128 stands for zero in the data rows.
Here is a table of points, one per row:
{175, 162, 163, 110, 148, 112, 154, 158, 081, 133, 123, 153, 112, 115, 135, 165, 153, 171, 169,
 169, 000, 086, 168, 125, 080, 152, 081, 115, 138, 128, 125, 154, 199, 150, 127, 151, 127, 142,
 177, 144, 194, 109, 133, 128}
{079, 147, 116, 156, 148, 112, 102, 125, 142, 151, 108, 131, 149, 000, 187, 108, 162, 138, 075,
 107, 087, 125, 084, 083, 121, 139, 140, 142, 095, 172, 113, 078, 080, 151, 172, 145, 120, 105,
 082, 123, 053, 158, 165, 115}
{104, 135, 149, 127, 128, 079, 058, 079, 126, 119, 153, 130, 132, 108, 137, 162, 136, 000, 096,
 159, 134, 115, 160, 097, 099, 139, 137, 127, 085, 121, 140, 120, 182, 132, 136, 121, 124, 135,
 114, 133, 181, 106, 162, 128}
{127, 130, 135, 133, 146, 150, 126, 128, 120, 153, 057, 102, 040, 114, 101, 128, 078, 108, 111,
 101, 147, 142, 146, 123, 127, 121, 138, 109, 137, 113, 123, 159, 113, 143, 089, 112, 130, 157,
 161, 081, 137, 124, 126, 138}
{168, 064, 039, 245, 048, 131, 162, 234, 117, 121, 115, 117, 136, 208, 044, 095, 143, 106, 207,
 144, 220, 058, 155, 104, 186, 009, 118, 116, 181, 183, 144, 000, 098, 000, 154, 136, 081, 163,
 101, 187, 008, 045, 138, 047}
{093, 128, 148, 235, 112, 148, 184, 164, 154, 127, 159, 127, 072, 087, 071, 137, 118, 147, 135,
 155, 178, 194, 077, 210, 137, 145, 144, 127, 151, 081, 138, 139, 100, 038, 128, 078, 132, 113,
 107, 136, 110, 111, 175, 166}
{133, 053, 111, 159, 058, 110, 168, 171, 112, 109, 051, 159, 168, 147, 115, 140, 053, 123, 158,
 122, 094, 127, 160, 154, 127, 088, 125, 138, 136, 147, 157, 112, 103, 085, 187, 133, 132, 168,
 136, 139, 116, 022, 145, 108}
{138, 132, 129, 066, 130, 132, 098, 118, 108, 161, 124, 116, 153, 127, 146, 053, 112, 193, 137,
 126, 143, 090, 137, 109, 130, 158, 120, 163, 144, 154, 125, 138, 068, 133, 123, 120, 186, 138,
 110, 115, 136, 228, 140, 146}
{103, 130, 131, 155, 140, 171, 129, 114, 157, 088, 195, 124, 111, 153, 036, 161, 133, 179, 064,
 131, 158, 214, 141, 220, 174, 216, 134, 113, 149, 058, 084, 204, 129, 134, 099, 123, 141, 082,
 129, 085, 199, 161, 083, 192}
{124, 149, 138, 122, 171, 112, 149, 107, 187, 162, 105, 136, 139, 147, 126, 136, 154, 183, 244,
 133, 079, 103, 095, 159, 127, 127, 125, 100, 142, 166, 111, 129, 169, 093, 140, 118, 145, 147,
 120, 122, 162, 127, 108, 099}
{151, 131, 144, 112, 130, 101, 149, 079, 076, 107, 120, 152, 150, 135, 088, 134, 142, 170, 109,
 171, 103, 104, 182, 147, 117, 122, 038, 121, 153, 128, 092, 129, 174, 137, 132, 134, 143, 078,
 142, 192, 161, 087, 100, 111}
{160, 135, 134, 111, 109, 109, 109, 148, 136, 137, 132, 109, 112, 115, 179, 110, 103, 141, 103,
 169, 133, 064, 175, 124, 084, 123, 196, 129, 116, 136, 118, 133, 200, 177, 133, 073, 090, 116,
 138, 133, 137, 122, 133, 119}
{189, 146, 129, 143, 152, 186, 148, 119, 127, 149, 140, 128, 133, 140, 120, 138, 127, 051, 110,
 112, 136, 178, 102, 176, 143, 124, 129, 133, 128, 048, 114, 188, 106, 103, 119, 111, 138, 097,
 115, 081, 131, 128, 119, 162}
{127, 154, 142, 114, 146, 067, 066, 108, 118, 134, 093, 121, 161, 124, 156, 139, 094, 118, 130,
 167, 094, 118, 143, 128, 097, 115, 109, 096, 148, 147, 128, 139, 150, 157, 136, 146, 153, 240,
 139, 151, 118, 168, 103, 139}
{080, 123, 136, 094, 113, 101, 125, 102, 147, 130, 146, 123, 159, 092, 200, 096, 140, 115, 109,
 092, 134, 082, 142, 081, 159, 121, 140, 157, 115, 129, 125, 096, 079, 182, 105, 174, 109, 106,
 072, 153, 078, 169, 182, 086}
{130, 152, 104, 104, 135, 122, 098, 129, 142, 140, 129, 156, 118, 099, 193, 118, 222, 139, 114,
 112, 119, 134, 048, 084, 181, 111, 149, 141, 079, 135, 158, 114, 055, 156, 075, 171, 140, 093,
 103, 128, 104, 162, 146, 129}
{151, 068, 141, 077, 141, 143, 134, 076, 110, 149, 127, 133, 102, 100, 172, 116, 153, 118, 114,
 084, 167, 116, 117, 089, 121, 098, 119, 162, 115, 114, 125, 107, 114, 150, 138, 134, 113, 119,
 132, 119, 087, 154, 105, 089}
{086, 140, 113, 066, 142, 132, 109, 111, 119, 146, 125, 081, 135, 101, 159, 060, 134, 136, 126,
 139, 140, 054, 097, 089, 094, 125, 092, 120, 118, 135, 139, 129, 110, 149, 097, 174, 097, 084,
 119, 178, 089, 134, 133, 103}
{092, 061, 086, 186, 090, 164, 141, 219, 161, 095, 145, 122, 126, 153, 109, 141, 120, 149, 127,
 110, 174, 114, 128, 147, 186, 091, 150, 118, 139, 111, 171, 069, 081, 000, 131, 088, 109, 125,
 088, 145, 070, 065, 128, 109}
{167, 160, 144, 031, 117, 128, 158, 093, 150, 126, 122, 149, 139, 255, 107, 168, 105, 112, 105,
 140, 097, 108, 136, 135, 051, 105, 126, 120, 110, 138, 136, 132, 186, 167, 133, 130, 110, 128,
 186, 128, 185, 125, 132, 130}
{084, 113, 111, 078, 141, 098, 124, 112, 111, 127, 129, 108, 136, 098, 242, 090, 159, 152, 138,
 111, 125, 094, 096, 092, 133, 110, 114, 198, 130, 154, 160, 111, 107, 161, 103, 178, 126, 162,
 107, 147, 035, 123, 114, 136}
{110, 148, 128, 153, 156, 154, 113, 128, 147, 105, 197, 131, 128, 140, 083, 125, 139, 152, 066,
 095, 150, 222, 091, 197, 167, 216, 161, 099, 114, 100, 106, 174, 110, 183, 111, 097, 155, 073,
 153, 088, 047, 142, 134, 165}
{103, 149, 099, 109, 099, 137, 133, 160, 090, 102, 136, 115, 142, 108, 124, 113, 135, 127, 125,
 070, 177, 137, 112, 117, 156, 143, 134, 152, 148, 152, 146, 121, 128, 175, 148, 127, 146, 164,
 109, 103, 167, 113, 136, 132}
{125, 163, 161, 191, 166, 215, 135, 109, 164, 121, 180, 139, 123, 151, 051, 139, 096, 168, 089,
 130, 170, 176, 127, 050, 147, 142, 135, 112, 122, 138, 129, 183, 135, 072, 135, 058, 097, 096,
 178, 065, 161, 157, 101, 171}
{138, 138, 158, 134, 111, 094, 093, 132, 140, 108, 111, 110, 117, 147, 127, 158, 123, 142, 127,
 108, 128, 203, 114, 121, 128, 124, 123, 110, 092, 143, 115, 144, 114, 169, 143, 145, 166, 133,
 121, 142, 160, 124, 102, 140}
{193, 117, 142, 118, 152, 120, 162, 103, 087, 127, 106, 155, 135, 152, 121, 197, 099, 162, 241,
 172, 062, 171, 196, 166, 054, 163, 150, 107, 143, 098, 108, 139, 238, 208, 136, 151, 115, 164,
 192, 111, 255, 164, 085, 143}
There is one direction along which these points spread out most. Take the direction at right angles to it along which they spread out most. Then take the direction at right angles to both along which they spread out most. Go by this last direction. How many in every 100 of the points above lie lower along it than each point below? Round to a whole number. More than half of the points above lie lower than the first one.
{080, 123, 136, 094, 113, 101, 125, 102, 147, 130, 146, 123, 159, 092, 200, 096, 140, 115, 109,
 092, 134, 082, 142, 081, 159, 121, 140, 157, 115, 129, 125, 096, 079, 182, 105, 174, 109, 106,
 072, 153, 078, 169, 182, 086} 15
{092, 061, 086, 186, 090, 164, 141, 219, 161, 095, 145, 122, 126, 153, 109, 141, 120, 149, 127,
 110, 174, 114, 128, 147, 186, 091, 150, 118, 139, 111, 171, 069, 081, 000, 131, 088, 109, 125,
 088, 145, 070, 065, 128, 109} 58
{175, 162, 163, 110, 148, 112, 154, 158, 081, 133, 123, 153, 112, 115, 135, 165, 153, 171, 169,
 169, 000, 086, 168, 125, 080, 152, 081, 115, 138, 128, 125, 154, 199, 150, 127, 151, 127, 142,
 177, 144, 194, 109, 133, 128} 85
{103, 130, 131, 155, 140, 171, 129, 114, 157, 088, 195, 124, 111, 153, 036, 161, 133, 179, 064,
 131, 158, 214, 141, 220, 174, 216, 134, 113, 149, 058, 084, 204, 129, 134, 099, 123, 141, 082,
 129, 085, 199, 161, 083, 192} 12
{127, 130, 135, 133, 146, 150, 126, 128, 120, 153, 057, 102, 040, 114, 101, 128, 078, 108, 111,
 101, 147, 142, 146, 123, 127, 121, 138, 109, 137, 113, 123, 159, 113, 143, 089, 112, 130, 157,
 161, 081, 137, 124, 126, 138} 54
{189, 146, 129, 143, 152, 186, 148, 119, 127, 149, 140, 128, 133, 140, 120, 138, 127, 051, 110,
 112, 136, 178, 102, 176, 143, 124, 129, 133, 128, 048, 114, 188, 106, 103, 119, 111, 138, 097,
 115, 081, 131, 128, 119, 162} 23
{138, 132, 129, 066, 130, 132, 098, 118, 108, 161, 124, 116, 153, 127, 146, 053, 112, 193, 137,
 126, 143, 090, 137, 109, 130, 158, 120, 163, 144, 154, 125, 138, 068, 133, 123, 120, 186, 138,
 110, 115, 136, 228, 140, 146} 31
{193, 117, 142, 118, 152, 120, 162, 103, 087, 127, 106, 155, 135, 152, 121, 197, 099, 162, 241,
 172, 062, 171, 196, 166, 054, 163, 150, 107, 143, 098, 108, 139, 238, 208, 136, 151, 115, 164,
 192, 111, 255, 164, 085, 143} 92
{104, 135, 149, 127, 128, 079, 058, 079, 126, 119, 153, 130, 132, 108, 137, 162, 136, 000, 096,
 159, 134, 115, 160, 097, 099, 139, 137, 127, 085, 121, 140, 120, 182, 132, 136, 121, 124, 135,
 114, 133, 181, 106, 162, 128} 62
